Each path is a new rotation, seen through one point. The rows after it are directions, each followed by how far the rotation turns it, in degrees each step (0 if it stays put).
Each turn is a multiple of 5 degrees from 10 to 175, or 0.
Each row of a path follows its step; steps can be skipped.
Rotation 1:
step 0: [ -9  36 -10 -23 -53 -12  20  36 -36   2 -70  16  36   3  17 -18  18 -17
   7 -10  -8  -7 -16  36  17  34  68  19 -27   1 -16  14 -20  26  29  -8
  71  22 -14]
step 1: [ 14 -34  15 -61   1  33 -28 -62   9  34  18  12   1  17  -7  41 -30 -21
  22  -9   3  27  16 -45 -11 -53   6  15 -70   0 -23 -16  -1 -37 -19  45
 -24  19  13]
step 2: [ 58 -57 -18  38  -1 -45 -32  36  16 -53  -6  16 -22  -8  -1   9  23  44
  34  38 -33 -52 -17  30 -12  38 -10  -5  10   1  24 -20  22 -23 -44 -21
  23  -4  22]
step 3: [-18  25  23 -12  -4  43  15  32   8  36 -50   1 -42  39   7  -9  12  23
   2 -20  29  19  21 -13  37  29 -22  11 -13 -12 -38  23  29  62  46   0
 -32 -48  57]
step 4: [ -3   8  29  13  40 -12   6 -32 -41 -41   3   6 -29 -22   8  42 -33 -10
 -52  37   7  73 -34 -26 -55  17  -3 -11 -25  14  43  -3 -45  16 -19   6
  22  19 -17]
step 5: [  5 -44  17 -21 -44  14  15  26   4  42 -46 -21  19  -3 -49 -64  30 -21
   7  31 -28 -31 -59  11  41  -1  -6  31  20  19  11 -23 -39 -33  17 -23
 -12  34 -22]
step 6: [ 16  44  21 -29 -24 -62 -22 -47  -2   5  48 -33 -33 -11   5  25  -1  30
   9   4   4 -25  13 -25 -35 -40  -2  -9 -18 -47 -51 -23  22 -13  53   5
 -42 -42  16]
step 7: [  6 -23  -8  59  23 -30 -18  57 -19 -34 -33  24  48  -3  37  52 -29  28
 -20   1  11   9 -29  79  37 -14  40   4 -10   5  -1  13  -9  15  17  16
  29  18   9]
step 8: [ 23   7  35 -44  -2  66 -36  -4  -2  32 -28  29   2  10   2  12  51 -38
  47 -12  49  -2   8 -78  35  -5  -5  20   4  10   5   2 -17   8   0  42
  19 -29 -30]
step 9: [  6 -19  -6  18  -4 -58  43 -36  -3 -11  27  36 -56 -38  15 -16   6  15
  14  56 -45  -1  -2  -5 -45   7 -17  32 -38  -9 -25  46   6 -24 -56   8
  38  14  13]
[  6  -9   5  -7  -1  -3 -13   6   4 -20   1  12  -5  13   8   6 -12  -5
  23  -4   8  -3  12   4  14 -11 -10  -1   1  -4  -7   6   4  -2  -4   5
  16   1   7]  60
[ -5   2  -3 -13  20  -5   5  10 -16   3  -2  11   6  21  10   8   6   5
  -9   6   4  -8   5  10   0   3  -1  -7   6  -4  13   8  -3  15   6   8
  -8 -13  -4]  90
[ -7  -4  -5  -4  -6   1  -9  -2   3  -4   4  -9  -4 -14   3 -22   6   5
   7   1 -11  -1  -2  10  -5  -5   0 -11  -4  -5  -1  14 -14   9   4   8
   5 -27  12]  110
[ -3  -9   6   1 -11  -1   7   0  -1  -1   9  -7  -7   2  17   2  -1  -6
   9   4 -17 -24   1  -1  -2 -12  -7  14 -10   6  16  -3   7   2  -5  -8
 -18  -1  -4]  95
[  9 -12 -20   5 -17   7  11  -6  -8   5  15   7  -7  12  -4  12  -2  -3
  -3  -3   2   6   2 -12 -12  -9  -2   8   8   3  -9   6  -9   8  17  -3
   4  -7   6]  140
Rotation 2:
step 0: [-11  21 -13 -39 -14  33 -20  25  34  19  30   1  17 -75 -29 -11 -15 -40
 -10 -52 -19   2  38   2   5  29  23  22 -33 -49 -25 -21  -4 -33   1  26
  34 -16 -21]
step 1: [ 32  15   3   8   3  33  -9  -3  -2 -11  44  28 -15  20 -38 -10   0   6
  17 -28 -57 -20 -35  22  49  51 -14  42 -37 -42  11 -47  -7 -22  27 -30
  17  28 -26]
step 2: [ 46  -8   9 -49 -37  17 -36  17  27 -20 -10  23  13  10  -3  22 -31 -17
 -10  18 -21   1 -46  39 -23   9  -7  12   8 -38  -5 -14  26 -28  53 -24
 -43 -29 -62]
step 3: [-25  19   8 -48 -42  22 -45  -3  46   5  29   9  20 -67 -16 -16   5 -15
 -14 -28  -1  15  32  31  11  20  -5  21  -6 -59   6  -7  35 -30  11  17
   5 -62  13]
step 4: [ 24   0  -4 -15 -13  -3 -18  -1  -1  -1  63  30 -15  19 -32 -20 -17  16
  30 -21 -34 -11 -20  34  33  73  14  57 -45 -45   1 -33  10  30 -11   8
  27  -9   8]
step 5: [ 36 -23   1 -48   1  29 -22  23  23 -20  13  37  25  16   4  11 -49   5
 -24  15  -3 -40 -30  31 -15  48  17  43  -7 -22   6   6 -22  -9  23 -28
 -57 -16 -60]
step 6: [ -6  25  17 -31 -18  42 -19  11  66 -18  -8  49  29 -30   0 -33   7 -23
 -31 -34  18  28   5  26  26  32  20  13   6 -54  -4  32  10 -54  -4  -6
  11 -46  -4]
step 7: [ 27  11  24 -45   6  24  16  19   5  -1  56   9   7  16 -31 -10  -9   9
  32 -51 -12  35 -30  19  28  51  -5  32 -33 -36 -34 -47  23   8 -28   0
  46 -27  -7]
step 8: [ 20 -29  20 -31 -22  48 -39  33   6 -11  43  26  21   8 -20  25 -25  18
  -6   1 -25 -48 -34   7 -10  58 -11  13  21   6   3 -43 -24 -12  -3 -45
 -41 -22 -37]
step 9: [ -6  -7  -8  -1 -37  45 -49  19  65  10   3  52  10 -10   8  11   7 -41
  -1 -30  22  -9   2  57   9  37  15 -17  15 -44   7  34  42 -30 -11 -31
   3 -33 -17]
[-11   2 -16  -4  -2  11  -4  -6  -1 -14   9  14  -9   2   1   9  -3   5
   8  -5   0   6   4   6  -5 -18  -2  23  11   1  -2  -1  -8   1  -4  -6
  13 -10 -16]  0
[-11  -9   8   6 -12  12 -12   1   1   2  12   2   2  -9  -4  -7  -4   6
  -4  -5   2   2  -1 -13  -7 -10  12  -7  -1   3   0  21   5 -12  -1  19
 -14   3 -16]  120
[ -7  -8  -3  -6 -12  -7  -7 -13   1   8   6   0 -14  -4  -4   6   1   5
  16  11   2  -4   9  18  -4   3  -5   0  -2   3  20   6  19  10   5  -1
 -13  -4   9]  55
[ -5   3  16 -13 -12  -3  -2  13  -7   1  -7 -15   8  -6   1 -22   0  -2
  12   4  11  19   5   3  -3  -1  -7  10  13  -1  -2  -3   3   6   5  10
  14  -4   0]  100
[ -9  -4   4   9 -13  13   0  -6  -3 -16  -3  12  -9  -5   4 -22  11   5
 -11  11  -4  -8  -1  -7   8   5  -1   1   5   5  14 -11  -4 -11   1  -6
   5  -1  16]  145
[  6 -19  -6  -9 -10   4  18 -11  -6   5   4  -2  -4  10  14  -6 -11   0
 -11   6   6  10  -9   1 -14  -2   6  -8 -16   1   4 -16   2   5   0   2
   7  -3 -13]  130
Rotation 3:
step 0: [-13   6  11  38 -44  10 -33  39   5 -14 -37 -11  35 -66  12   4 -31  32
 -43   5  15   0   2  21  -9  19  29  13 -10 -10  10   9 -26   3 -12 -30
 -25 -44  -8]
step 1: [ 25  32 -20 -17   1  12 -16 -11   4  10  -5  -3   5 -34  -6 -26 -15  29
 -30  -7   7 -27  55  -6  32 -10   0  46  -5  69  15 -15 -17 -32  -4 -36
  -8 -32 -32]
step 2: [-19  30  30   6 -21 -23 -25   9  10 -38 -30 -53 -42 -22 -25 -27  -9  -1
 -14 -21  21 -25  45 -40   7  11  12  36  -3 -13  36  22  16  17 -30  -8
 -26   7 -18]
step 3: [-55  43 -29  45   4  24   0 -30   8  -3  -7 -17  23 -17 -16  11 -15  12
 -24 -15  42  41  11 -41  -3  -2  14  58 -15  29  -9 -15 -14  28  -8  -5
  -7   4 -20]
step 4: [ 17  15  31  18  47  23  -4   6 -11 -30  -7 -26 -21  17 -11 -14 -30  50
 -21 -14  32 -34   5 -23  -7  16  29  26 -20  -8   9 -11 -51  40  39 -41
  10 -18 -22]
step 5: [-25  42  37  -6 -24  12   0 -26  -2  -5 -51  -9  10  11  29 -23 -11 -16
 -43 -19  -9 -24  40 -42 -25 -27   9  13 -19  12 -51 -28 -31   0  31  -2
 -24   1 -19]
step 6: [-33  40  -7  31 -17 -16 -11  -4 -12 -33  -1   6  -9 -35  14  -7   8   1
 -60 -28  28 -28   3  -6  18 -24 -13   2 -33 -29  10 -15 -33  17   0 -33
  15 -49  50]
step 7: [-13  16  31 -23 -28  22 -26  30 -17  37   7  -6   5 -22 -22   6  -9  22
 -25 -47  -7  19  10 -57  17 -25  19  12 -33  41  24   5 -53 -19  21 -17
  -5 -31   8]
step 8: [  7  10  46  33 -37   0   5  15  20   9  -4 -29 -48 -11   0  27 -10  -2
 -28 -14  21 -37  35 -18  25 -18  18  22  -6  22  24 -61   4   0 -16 -46
   3  24  18]
step 9: [-49  59 -19  50 -57  24  -7  18  -3  -5 -22   0 -34 -23  -7   1 -25  -3
  36 -33  39  -4  -5 -22  -6  21  19  -1 -11  17   3  -7 -15 -24  25 -16
 -24  -7 -21]
[ -4  -5   1  -6  18   4   5  17 -12   7  25  -5   9   1   3   8   0   8
  -5  -2 -10  -2   0  -1  11  11   7   5   6   8   1  -4  -1   0  11  -1
   0 -21 -11]  115
[  3   8   1  13   6  -6  -4  12  -7  -1  10   0 -16  -3 -17 -18   8   1
   7 -11  -6 -12   0  11 -24   5   0  -3  -1  -1   7  13   0   3   6  -6
   9  -2   5]  155
[  0   2  10 -10  13  -6   3  -7   6   5  -2  -4  -8   4   9  -9   6  -3
  -5   8 -19  -4  -6 -19  -9  -5  14 -12   7   4  14  -4   4  -4  -8 -18
 -13   8  -6]  120
[  6   1   1   5  -4  -9 -11 -10   3  -2   7 -12   4  -6  -4  -6   0  -6
  25   3  14  12  10   2   6   5   5  -5   4   9  -2  -1  15   6  -5 -18
  -1  -9 -19]  45
[  8  -5 -17   3  -4   3  -3   4  -8  -8 -11   9   0  -1  21  -7  -6   4
  14   4  -5 -20   5   6 -10   4  10   0   1  -4 -15 -16  -9  -9   1  -4
  -9  -6  -7]  80
Rotation 4:
step 0: [ 12 -24  -2  25  71   0 -31 -71  -2 -21  -3 -11   5  43   1 -36  -3 -22
  16 -17 -52 -14   5  15 -45  31  -4   0  34 -21   4 -39 -23 -13   7  16
 -15   6  14]
step 1: [-12  22  52  15 -10 -51 -10  20 -22  41 -37 -41  -7  39  27  23   2   0
  22  27  -5  31 -17   7  -6 -38 -33  10  -6  19  -7 -18 -20   5  68  36
 -30   0 -33]
step 2: [ 54 -28 -20  27 -29   9  14  34  55  24  23 -14  12 -21  37  43 -24  -1
 -28  18 -27 -15  16  10  17  -7  -5  37  -3 -23  45  -5 -37   9 -20  17
  21 -40 -35]
step 3: [ -2 -30 -42  -5  31  42 -13 -21 -43  63  40 -25   8  -6 -28   7 -32 -26
 -49   7  21  25 -34  -9   0  15  -1  -7   4 -18 -37 -53  14  20 -13  20
  28  -1  32]
step 4: [-26  83  -9 -30 -25  12 -14  45  14 -17 -27  -1  -3  33  32  -5  12 -10
  -5  10  -7  23 -36   2  37  19  -2  -9 -40 -21 -49  -3  46 -15  -3  13
  -2 -42  21]
step 5: [ 22   4 -36 -46 -20   8  16 -28  10 -45   5 -18 -11  -4 -18  25  30 -31
  15 -12  17  -1  22  22 -13  24 -34   2  -5  12  84 -14  16 -43 -49   6
 -30 -26  -4]
step 6: [ 24 -19   6 -10  22 -34  30 -26 -32  40 -48 -14  46 -55  -8   2   6 -36
  11 -17  69 -17 -38  14   2 -10  21 -14 -19  21 -11  24  38   3   6 -15
 -15  36   4]
step 7: [-13  -4  29  20 -20  27  54  -6  51  -5  -9  15  16 -18  17 -56  14  18
 -10 -40 -20  13  -1  13  57   1  28 -45 -12   3 -21  25 -35 -50  27 -12
  21 -14  -6]
step 8: [-70   0  13 -23  42  25  39  24 -39  16  46  30   2  19 -25 -13   1  20
  12  -4 -18  10  14  32 -14  10 -19  10  42  -5  72   9  -1 -17 -10   1
  17  41   6]
step 9: [-22  18 -10   6  16 -71  12  -4   2 -29 -32  19  41  12 -18 -19 -20  -4
  -7  17 -26 -22 -54 -34 -42 -16   8  55   9  10 -15  60   9  26   8  29
  32   0   1]
[ -8 -13   8  -7  11   2   7   4   3  -7  -2   2   4   4 -10  19  -2  -4
   3  -8  14 -14  -7  -5 -12  -5  13  11   1 -19  -8  -8  -6  -9  -2  -7
   1 -15  -6]  115
[ -5  -4   0  -1 -10 -14   2  -3  -7  -1 -12   7  -7  14 -16   8   3  -2
  -5  11  -6  -5   7  19   9 -12   3  19  -1  10   9   5   6   0  -8  12
 -13  -8  -6]  95
[  1   0  -4   6  -6  -2 -14   3   2   7   2  -4  10  15  11  -4  -1  15
  -6   7   7  -3   0   5 -15   4  -5  15  16   3  -6 -13 -15   8   8  14
  14  -4 -10]  40
[-16  13  -7  17  -5   0  14 -15   6   6  -3   3   8  -4   4   8  16   5
  -6  -3   5 -10  13   5 -12   4  12  -5   1   6   5 -11  10   1  11  -8
  -6  -3  11]  45
[ 16  -5  -1  -4 -14  -5  16   5   1 -12 -10  11  15  15   3  -1   8   4
   3   8 -15   7  -3  -7   4  -2   4  -2 -11  -1  -1 -12   1   8   3 -18
  15  -4  -2]  140
[ -8 -16   5  -4 -15   0  -4 -19   8  -4   3   2  -1   5  -2  -7  -4  -8
 -22  -4  -6   6   1 -10   0  14  -4  -6  12  -4  12 -13  -9  -7 -13  -7
 -10   2  -6]  145
